In the data rows, the value 128 means zero.
Each row has a hidden score. How much does it go up from the first row of each pair to the second? 20 means little or no change, 40 a big rise and 0 a big fall. The score is a weighted sum of the row's numbers plus the product of two more (or one squared), each taken from its middle value.
[160  89 126  73  91 102 158 115  76 179 145  74 178 106 146 141]
[135 161 110 108 160 132  52 136 163 107  26 161  85 171  99  88] ~ 11
[108 102 132  97  86 141 161 137 155 142 157 103 129 119 133 137]
[111 254 248 163 111 110 116  28 120 100  82 164 134 167  92  76] ~ 29
[162 158 208 104 102 144 147 128  91 134 159  79 147  58 142 157]
[ 93 149 175 137 118 171  83 117  68 135  45  61 104 105 152  77] ~ 18
[134 114 151 128 181 193  93 130 132  88  97 178 113 121 148 133]
[106 135 111 166 180 175 141  89 161 107 127 148  82  97 196 130] ~ 23
[149 153 110  92  79 158 168 135 123 127 149  92 152 116  86 168]
[ 89 104 145  97 109 146 152 133 155 108 152 165 105 145  94 114] ~ 19
[149 101 117  72 111 120 153 146 135 146 152 121 154 128 103 126]
[149 108  96 125 102  69 122 150  67 124 144 104 178 141 110 167] ~ 21
[152 144 205 144 111 160  96 122 140  81  90 159  95 131 133 113]
[ 90 119 136 132 143 174 145  22 114  89 115 125 101 126 137 130] ~ 15
[101 136 145 142 161 173 163 115 132 135 131  91  83 132 143 107]
[149 154 188 119 169 143  53 102 146  79  39 153  69 135 127  78] ~ 15
[130 143 144 182 139  71  88 149  79  92 122 167 171 159 132 130]
[122 171 100 131  86 153 144 115 173  95 134 166 117 145 108 180] ~ 17
[138 138 165 110  88 102 130 141 156 124 161 154 120 162 102 101]
[ 94 123 134 131  87 135 132 143 179 118 137 186 104 167 102  99] ~ 21
[119 111  78 110 159 112 165 133 162 127 150 133 152  85 168 142]
[150  79  87 126 166  91 180 107 147 178 142 104 174  74 163 152] ~ 29
[157 151 132 139 202 198 119 173 132 129 106 147 123 133 181 148]
[104 110 175 142 175 105 145 181 132 157 169 119 171 152 130 147] ~ 21
[143 114  84 138 106 145 151 121 122 100 131 121 139 148 110 176]
[171 153 158 168 101 123  57  97 165  93  83 169 105 151 101 100] ~ 16
[131 121 137  70  91 131 160 125 123 167 152  79 153 102 111 136]
[ 97 138 118 126 159 127 109 135 160 123 103 170  71 100 168  70] ~ 13
[162  81 112 129 128  96 145 168  96 198 159  82 155 159 125 113]
[142 152 140 151 177  72 118 135 109 145 128 114 124 165 117  99] ~ 18
[161  97  93 151 126 105 119 144  71 112 128 114 155 148 116 180]
[154 125  97  84  87 130 172 156  94 153 155  71 186 101 113 173] ~ 26
[ 52 148 112 183 134 151 126 141 170 110 117 165  90 160  95  99]
[129 101 135 152 186  89  64 164 115 142 113  99 177 172 139 147] ~ 18
[ 96 112 130 178 102 167  97 165 115 120  70 139  61 152 108 115]
[ 95 131 137  70 103  90 135 155 106 199 155  77 133  33 107 152] ~ 19
[ 72 125 105 177 118 171 140 151 169  78  98 180  90 164 101 118]
[167 132 155  71 111  78 120 166 130 146 136 142 146 150 111 102] ~ 25
[154 124 129 169 153  73 106 114 132 158 158 139 114 131 175  80]
[163 141 122 121 108  73 106 123 133 145 165 143 129 168 130  94] ~ 17
[100 102 107 135  99 126 158 159 132 117 121 116 129 132 136 118]
[133  84 169  76 145 117 115 174 112 133 173 150 189 110  96 177] ~ 18
[130 138 163  91  95 118 138 123 108 156 154  89 138  61 176 160]
[112 145  90 129  76 117 133 164 149 103 127 155 126 113 124 117] ~ 24
[105  92 137 185 192 161 106  94 171 103 155 182  87  98 180  95]
[154 143 106 157 139  74 117  96 126 157 145 127 123 157 115  90] ~ 15
[142 157 102 150 118  95 123 145 130 134 133 147 140 138 105 113]
[117 112 141 169 162 133 134 118 134 132 168 128 110 154 149 110] ~ 15
[164 108 125 111  85  99 161 115 120 209 147  87 162  86 126 133]
[149 119 110  76 107 128 117 136  79 121 155 116 154  86 116 172] ~ 16
[112 117 181 126 131 161 179  60 113 138 174  96 148 136 117 137]
[152 115 189  96  84 108 170 167 108 179 156  83 154  97 127 149] ~ 29
[143 115  95 144 114 114  88 162  70 138 145 130 185 159 122 161]
[125 133 136 137 164 174 134 109 126  84 102 131 107 151 147 178] ~ 17
[112 123 133 192 200 168 155  89 129 116 142 130 117 138 129 133]
[102 127  94  91  89 136  88  41 118  76  99 162  66  34 179  69] ~ 12
[118  91  92 126  79 185 122 155 144  93 100 171  93 116 138 131]
[150  99 116 131 102 110 168 113 124 211 146  82 145 124 107 116] ~ 19
[159 137 103 118  88  72 130 138 121 145 167 119 137 145  85 109]
[166 100  89  66 110 106 148 145 104 112 158 105 168 103  97 182] ~ 22
[121 184 218 149 130 169 146  64 114 105 121  62 140 118 104 162]
[119 112 100 156 118 124 134 136 145 133 115 137 121 147  94 121] ~ 14
[135 189 225 178 108 132  91 128 142 117  70 114  76 162  88  76]
[144 134 151 147 136 143 144 110 122  86 136 124 135 148 122 181] ~ 23
[134 102 155 154 185 109 139 171 110 138 139 101 119 170 132 108]
[133 120  84  78 103 111 100 168  75 147 165 124 172 124  98 182] ~ 26
[ 92 157  92  67  96 148 140  69 158 131 179 115 142 126 118 172]
[168 106 112 127 101 135 144 129  91 117 137 111 167 123  88 164] ~ 28
[ 68 120 172 183 114 178 132 139 148  88 100 164  75 151 101  90]
[ 49 109 117 110 168 182 135 152 187  83  79 177  67 142 121 104] ~ 17
[115 117  81  97  96  92 104 177 106 171 160 101 145 107 111 176]
[157  73  95 151 188 127 108 134  91  95 105 134 123 145 138 147] ~ 18
[128 137 125  91  89 153 183 139 145 147 146 104 133 136  99 140]
[128 142 115 112 172 173 179 117 162  82 156 140 146  82 126 146] ~ 19
[150 117 136 142 115 127 120 129  80 124 129  91 174 122 117 180]
[ 99 145 156 121 115 179 162  36 123 109 151  94 128 132  93 160] ~ 16
[176 137 155  94 112 143 135  94  76 102 151 109 152  59 185 167]
[166 103 103 104 144 147 130 119 165 104  97 137 140  50 226 139] ~ 29
[ 77 114 120  93  95 143 155 149 174  95 150 159 130 123 147 126]
[164 101 101 144 142 101  94 120  91 158 140 115 116 103 176  81] ~ 6
[178 144 144 130 108  89 118 106  84 135 160 119 156 155  97 113]
[121  98  97 127 141 114 104 139 126 134 140 137  93 101 208  75] ~ 14
[122  88 107 165 134 131 147 145 150 141 149 125 101 157 135 106]
[147 108 174  93  80 112 165 108  98 142 140  65 150  95 110 133] ~ 26
[ 97 128 119 175 141 139 141 145 168  94 111 142  79 147 101 101]
[166 114 108 136 122  81 137 160  84 165 162  83 150 140  92 105] ~ 15
[135  83 139  92 105 105  72 173  91 112 156 162 178 144 105 149]
[128 118 172  93 122 151 135 126 155 110 116 167 110 122 127 117] ~ 21
[159 143  99 141 120 162 146 134 119 117 128 121 138 155 128 183]
[121  93 128  83 111 132 164 135 147 150 160  91 135  91 136 136] ~ 19
[165 220 178 130 155  81 104  97 175  89  61 147  87 149 124  78]
[136 107 117  71 115 111 137 159 100 145 158 106 172 106  86 169] ~ 21
[117  87 126 177 184  98 175 141  75 162  99 100 132  83 166 155]
[154 105 105  66 108 113 147  84 100 101 153 123 165 120 126 152] ~ 11
[135  88 124  78 112 126 171 110 177 166 166 125 130 138  97 129]
[119  86 171 143 101 134 165 154 124 142 118  92 134 100 139 143] ~ 32
[127 114 191 104 106 140 134  97 157 144 139 181 113 170 107 113]
[157 142  85 127  92 155 139 163 106 139 133  95 151 119  92 173] ~ 14
[165 135 110 107  88 159 170 139 111 122 141 101 158 104 105 159]
[124 117 162  99 128 127 148 129 149 162 159  96 157  82 167 160] ~ 19
[123  95 115 101 111  72 157 158  81 207 142  71 161 104 105 155]
[164 143 110 116  85 155 116 158 120 122 144 131 142 134 119 180] ~ 18
[146 104 142  86 110 114 170 135 109 155 130  74 157  94 109 136]
[174 148 148 145 146 116  78  76 177  99  64 168  89 166 129  92] ~ 11
[129 133 104  93 141 100 153 141 154 148 178 143 157  97 136 115]
[151 168 116 113  88 190 135 122 119 115 152 136 170 134 110 181] ~ 25
[107 136 101 132 106 116 126 151 160  81 164 175 116 173 106 107]
[100 131 155 144 102 135 120 116 161 112 130 182 101 157 112  89] ~ 21
[111 101  95  74 117  72 141 154  99 175 169  76 155  75 137 170]
[120 122 177 147 154 151 156  66 101 116 132 107 130 161 136 145] ~ 22
[151 200 141 133 137  65  95 101 152  78  63 159 103 173  90  72]
[148 135 161  91  78 102 145 152  74 157 163  71 185  99 107 158] ~ 27
[135 132 119 176 179 161 120 118 128  71 115 150 111 155 169 181]
[ 97 110 103  82 160 181  98 177 166 106  62 179  68 148  91  97] ~ 30
[ 93 180 182 179 107 129 106 150 176  85  97 137  89 157  78  80]
[166 209 137 166 150  66  62 122 125 109  79 158 110 156  86  70] ~ 11
[140 227 112 131  91  98 123 129 147 123  78 144  76 100 169  94]
[131 145 130 131  98 177 166  97 116 100 132 116 142 122 103 157] ~ 21
[123 108 111 141 107 177 123 151 130  79  89 175  93 111 162 134]
[139 200 184 155 114 132  99 110 130 119  71 101  64 133 122  73] ~ 14
[156 135 110 121  95 149 146 128 112 110 138 113 141 122  90 161]
[136 128  89 177 165 109 114 135 127 120 157 141 120 148 159  97] ~ 17
[176 157  86 138 142  97  61 111 149  90  66 169 109 151 109 107]
[122 181 143 145 177 128  78 154 183  91  82 154  78 140 126  83] ~ 20
[150 155 132 109 157 174 148 114 110 120 160  69 172  61 164 122]
[151 163 159  83 131  90 115 102 149 123 143 163 138 116 116 117] ~ 17
[141 182 128 167 110  72  58  81 137 114  81 162 128 135 113 100]
[164 243 201 185 155  99  64 126 128 100 154 163 110 117 196  93] ~ 16
[169 144 138 183 162  72  94 161 109 149 159 143 132 135 180  86]
[118 109  98 144 100  94 105 167 104 132 128 102 171 112 101 172] ~ 29
[100 122  92 107 158  98 135 172 107 205 164  79 125  30 139 157]
[141 140 108 143 173  81  57 100 129 135  78 136 119 145  82  90] ~ 16
[108 156 117 142 174 110  91 140 158 104 102 176  89 133 129  78]
[140 139  90 127 159 135  53 133 170  89  39 165  79 162  87  98] ~ 15
[ 74  85 137 159 144 150 169 162 166 127 135 119  90 164  91 114]
[105 124 115  71 133 161 165 161 156 126 132 133 129  80 178 158] ~ 24
[127 177 154 175 128 119  86 145 174  84  85 149 102 164 105  90]
[103 115 114 100 114  78 118 162 109 141 146  83 144  71 139 183] ~ 20
[107 118 138 115 150 139 107 171 153 107  71 155  92 157 112  95]
[159 190  90 133 139  94  79 131 147 109  59 168 113 157 118  98] ~ 15
[ 42  78 149  99  91 177 120 103 180 117  96 181 104  50 206  67]
[107  93 105  72 111 134 139 125 165 121 140 163 116 123 110 126] ~ 15
[ 87 110 166 149 184 165 133 148 159  84  71 138  91 143 107 112]
[132  90 113 174 183 132 129 102 113 152 159 120 128 144 122 103] ~ 13
[111 119 103 130 104 128 148 135 166 121 146 135 104 150  87 118]
[ 83 150 100 162 145 132 128  63 164 112 106 168  87 158 119 171] ~ 20
[158 134 138 156 168  87  74 125 114 133 151 162 117  99 179  67]
[153 110 135 125  76 118 120 105  90 114 129  85 150  84 144 171] ~ 35
[ 62  84 107  92  90 163 173 161 181 104 139 140 117 118 140 128]
[127 153  78 100 126 157  86 126 140  96  93 153  66 101 252 146] ~ 7
[144  96  87  86 110  92 172 143  93 173 134  70 181 120  86 130]
[138 114 121 157 166 158 104 112  96  86 117 139 143 166 105 152] ~ 12
[144 116 114 175 149 163 110 121  95  96 119 142 150 165 112 163]
[114  93 131 165 168 147 139  80 108  96 121 134 134 172 116 157] ~ 21
[152  96 126 150 179 148 103 120  85  91 116 144 154 162 102 153]
[163  85 102 117 109  94 143 168 106 182 158  94 149 157 121 116] ~ 23
[136  99  94 133 129 125 122  64 113 119 158 124 123 162  95 116]
[108 123  98 176 143 118 142 155 150 117 130 134 103 175 103 113] ~ 30
[161 198 146 129 109 182 160 141 123 143 143  94 145 127 109 162]
[150 140 113 129  85 171 120 111 107  92 139 142 162 125 100 175] ~ 16
[171 156 107 180  99 120  72 125 158  87  83 174 119 122 133 109]
[159 156 106  98  94 173 174 152 126 134 149 107 150 116  89 155] ~ 20
[167 151  95  97 115 179 147 127 117 110 137 115 152  94 108 166]
[175 120 100 104 147  87 168 138  94 154 137  90 164  61 166 142] ~ 25
[ 71 136 105 152 179 157 150  90 187 128 120 169  84 139 161 159]
[173 110 182 159 125 121  89 166 125  95 123 176 127 149 171 153] ~ 24
[175 155 162 146 115 155 126 121  76 118 137 113 185 123 119 191]
[136 106 141 171 175 131 118 117 128 114 143 163 121 122 176 113] ~ 13
[129 120 180  78 114 132 135 132 132 198 167  98 160  64 171 160]
[151 118 108 170 147 154 122 140 122  99 116 133 111 152 148 161] ~ 18
[121  84 131 147 110  93 106 145 129 151 140  93 159 105 122 169]
[163 108 139 128 108 115 159 142  73 127 145  82 176 113 100 181] ~ 15
[107 173 225 116 150  73  68   5 171 148 143 178 167  62 162 119]
[147 150 116 156 161 180 121 113 113 101 111 126 125 178 145 183] ~ 10
[104 144  98 168 196 126 122 150 165  99 123 162  87 136 138  97]
[147 154 112 146 185 189 188 151 160 112 148 134 162  69 125 143] ~ 30
[151 147  79 111  71  62 119 123 122 143 143 140 153 113 117 114]
[157 160 179 184 166 178 132 128  92 134 130 111 170 149 107 182] ~ 21
[137 146 165  88  77 130 154 106 150 204 168  67 129 115 111 150]
[160 180 127 105 110  78 109 118 123 127 116 138 158 106 151 112] ~ 25
[128 125 108  74 114 107 127 164  79 155 174 101 177  80 114 157]
[150 113 121 115 114 152 109 138 163 102 102 170 106  98 142 121] ~ 16
[163 155 129 178  87 138  87 135 186  84  82 180 106 123 133 117]
[169 168 121  99  84 145 122 149  93 142 155 107 185 122  97 184] ~ 17
[104 141 101 122 148 171  66 164 151 128  37 150  61 175 108 104]
[119 187 152  80 106 120  84 131 174  81  39 141  70  56 223  94] ~ 20
[117 111  94 128  96 115 142 125 139 135 122 126 122 147  95 104]
[139 114 117  85 112 127 172 118 168 162 164 114 132 117 123 136] ~ 19
[154 212 179 153 193 157 182 152 107 158 150  67 148 101 181 127]
[ 76 142 150 153  98 152 112 162 146  97 123 139  86 167 106 103] ~ 15
[ 99 124 118 166 142 135 140 147 175 101 118 156  92 149 112 102]
[ 66  94 124 157 137 102  75 132 163 202 149  86 140 128 104 160] ~ 20
[123 160 113 135  96 165 186 113 148 103 138 133 138 135 101 161]
[124 138 131 143 106 123 115 113 173 128 130 174 109 168 116 111] ~ 10
[169  86 100 121 124 101 120 129 105 167 164 119 145 170 119 111]
[146 232 195 158  92  73  86  96 123 137 106 162 143 142 109  86] ~ 33
[124 173 173 182 140 118  96 127 176 109 115 164  99 143 135  90]
[112 126 146 171 141 141  91 133 156  89  89 150  72 139 136  88] ~ 15
[143 188  97  90 125 157 153 144 112 172 164  80 165  89  80 147]
[110 134  87 144 182 110 122 138 150 112 114 145  87 129 136  93] ~ 14
[ 91 150 143 153 131 154  99 159 162 102  77 150  81 161  96  91]
[166 158 111 132  93 184 149 137 117 124 138 117 159 119  97 172] ~ 25
[126 170 101 113  84 154 160 111 128 105 133 122 154 116 125 168]
[147 124 132 125 108 127 125 151  73 132 144  99 171 122 102 177] ~ 16
[159 115 136 100  76 140 162 120  90 110 143  94 165  86 123 146]
[ 92  82 133 113 109 101 141 160 120 193 160  99 150 106  92 173] ~ 14
[138 125 121 181 186 150 156 113 109 134 146 114 133 161 138 139]
[ 62 116 142 122  90 170 151 162 153  97 141 182 101 168 101 105] ~ 36
[155 134 107 147  89 102  93 124 140 116  90 135 140  96 160 125]
[ 94 139 147 147 181 135 125 151 139  85  94 154 110 166  97 115] ~ 11
[169  92 123 121  95 115 159 120  74 110 142  91 181 118 112 184]
[ 64  90 106 105 183 157  85 172 118 135  48 138 105 135 131  98] ~ 19
[147  93 120 161 178 146 105 134 121  88 118 168 122 148 165 153]
[164 152  86 109  98  79 134 119 117 149 139 126 165 108 141 125] ~ 26
[ 97 177 181  79 139 130  71 136 182  91  83 149  87  78 250  95]
[125  96  95 128 129 137 133  84 129 100 158 151 130 162 130 138] ~ 17
[113 137 131 142 102 120 108 121 181 116 131 177 105 171 115 100]
[111 137 103 101 126 177 146 124 131 115  92 115  90 112 185 141] ~ 22
[138 137  94  86 146 146 159 174 106 155 172  98 171  49 135 150]
[ 50 118 105 169  94 129  77 127 103 191 104  87 145  46 180  74] ~ 21
[150 160 117 116 129 112 108 130 152 118 106 147 155  64 217 126]
[159  98  92 123 142 104 162 131 103 188 130  90 180  97 151 144] ~ 16
[137 144 129 141 170 136 179 141  76 148 150  67 141 124 229 129]
[103 124 122 101  83 157 180 143 184 161 151 117 115 142 104 132] ~ 20
[167  91 131 115 106 150 105  99 148 124 110 168 110 119 123 129]
[ 34 160 108 121 176 158 104 124 175 126  79 143  59 140 123  95] ~ 18
[ 89 115 117 116 149 167  88 175 138 137  54 148  82 172  91  99]
[ 94 110 182 154 184 170 167   5 112  98 129 122 126 171 103 150] ~ 7
[109 145 114 113  85 162 180  98 155  92 142 146 132 121  99 152]
[134 148 139 138 147 149  58 129 159  96  44 147  66 166  92  95] ~ 5
[120 108 107 110 107  87 136 153 114 204 170  67 154 120  78 139]
[144  96 113 181 147 141 102 130 128  85 125 168 120 151 158 158] ~ 24
[164 164 114 174 188 116  89 110  85 170 153 110 130 141 172  79]
[160 183 119 115 185  90 135 101 109 163 167 125 170  65 194 138] ~ 31
[142 117 172  91  97  92 170 116 104 192 170 108 157  93 132 167]
[136 127 107 137 160  96 123 119 131 158 125 123 108 136 157  92] ~ 9
[116 166 144 131 111  76  77  53 128 141  99 133 148  84 153 108]
[135 107 163 110 114 121 142  45 102 129 158 100 150 130 119 137] ~ 14
[107  87  92 122  91 122 163 136 149 134 141 109 119 130 107 115]
[ 61 115 123 107 146 145 111 148 165 101 115 178  82  74 202  67] ~ 15
[139 187 150 126  80 122 122 116 185  96  74 135  90  55 202  99]
[122  85  91  74 111 116 159 164 164 137 149 130 126 120  97 130] ~ 4
[127  90 175 114 113 114 166 162 124 149 168  86 140 129 104 132]
[140  88 108  87  78 108 164 137 134 167 155  87 132 119  77 124] ~ 16
[114  99 186 108 108 130 128   5  76 102 113 106 118 135 141 129]
[147  93 165  75  90  67 154  97  95 155 148  70 148  84 143 169] ~ 27
[105  83 119 100  74  70 124 131  81 180 155  92 180 125 107 182]
[164 117 124 174 175  74 119 157  76 154 161  96 140 169 137  98] ~ 13
[117 113 101  84  80 167 175  72 138 134 162 117 144 130 125 134]
[ 93  85 112 124 135 153 118  40 131 100 134 152  95 111 147  93] ~ 12
[157 129 135 126 150 134 139 129  79 117  97  79 121 153 157 161]
[129  90  97 159 177 123 118 134 128 135 144 125 103 125 187  95] ~ 15
[139  94 139 132  96 115  89 163  96 103 132 149 158 140 115 161]
[106 108 100 134 110  90  79 127  79 166 139 105 173 142 119 153] ~ 14
[169 100 168 183 126 136  60 155 118  81 123 169 136 146 141 136]
[130 116 150 184 138 136 138 160 125 112  77 109 126 113 138 124] ~ 32
[144 108 127 102 112  87 148 151  80 203 168  85 192 143 104 149]
[113 106 170 150 138 132 168 141 147 157 147  96 118 147  87 128] ~ 16
[150 155 163 116 101  86 104 130  69 121 162 140 181 169 107 122]
[161 106  77 143 174 131  66 136  98 107 117 155 142 143 163 145] ~ 1
[130 190 150 163 139 115  84 152 157  78  75 169 107 164  86  79]
[107 154 107 166 177 128 126 155 157  92 117 158  96 150 120  96] ~ 18
[ 97  94  99 100 174 182 160 183 179 121 156 138 145  56 210 163]
[153  90 105 104 100  88 161 164  87 184 148  74 168 141 111 124] ~ 21
[175  99 114 169 151 120 119 159 101 120 137 129 148 156 127 172]
[159  87 152 123  98 108 122 151 121 128 145 134 141 168 160 150] ~ 22
[ 99 112 119 126  82 152 162 137 153 103 136 145  95 164 105 128]
[150 147 116 120  77 184 148 123 122 109 138 118 145 109  92 161] ~ 20
[124  74  83  89 150 133 173 129 169 158 168 134 153  85 146 139]
[148  78 138 145  97 125  86 151  90 103 136 162 168 150  92 143] ~ 21
[153 104 149 121 176 139 100 156 111  91  90 157 108 114 161 133]
[167 127 191 118 128  99 157 144 113 185 121  99 173  42 142 164] ~ 31
[135 109 141 128 167  76 159 139  94 183 115  73 158  89 116 129]
[129 103 126 132 136 127 147 151 140 154 169 122 127 179 141 113] ~ 14
[120 149 123 152 110 110 139 139 155 112 136 145 111 159  85 102]
[148 132 154 159  92 146  73 121 145  86  97 161  88 154  97 105] ~ 13
[145 164 157 100 147 108  97 111 162 110 113 162 147  71 195 120]
[163 118 126 127  85 112 117  93 149 149 112 137 134 136 106 108] ~ 17
[ 99 115 114 128 178  68 107 137  82 182 153 100 123  47 135 169]
[116 120 155  94  74  81  99 130  83 144 169 132 185 162 146 149] ~ 33
[135 133 103 140 148  97 102 177  94 205 181 119 172 168 131 101]
[147 254 220 152 134  87 133  90 162  99  67 113  90 145 107  71] ~ 27
[124 146 167  87 161 150  92 130 144 102  46 129  83  99 155  70]
[101 122 145 176 135 144 134 130 175 125 118 167 104 150 122  85] ~ 23
[148  97  81  65 103  87 154  97 153 176 166 118 144 131  98 126]
[ 93 175 128 123  77 128 149  73 144  87 128 136 135 121 110 162] ~ 34
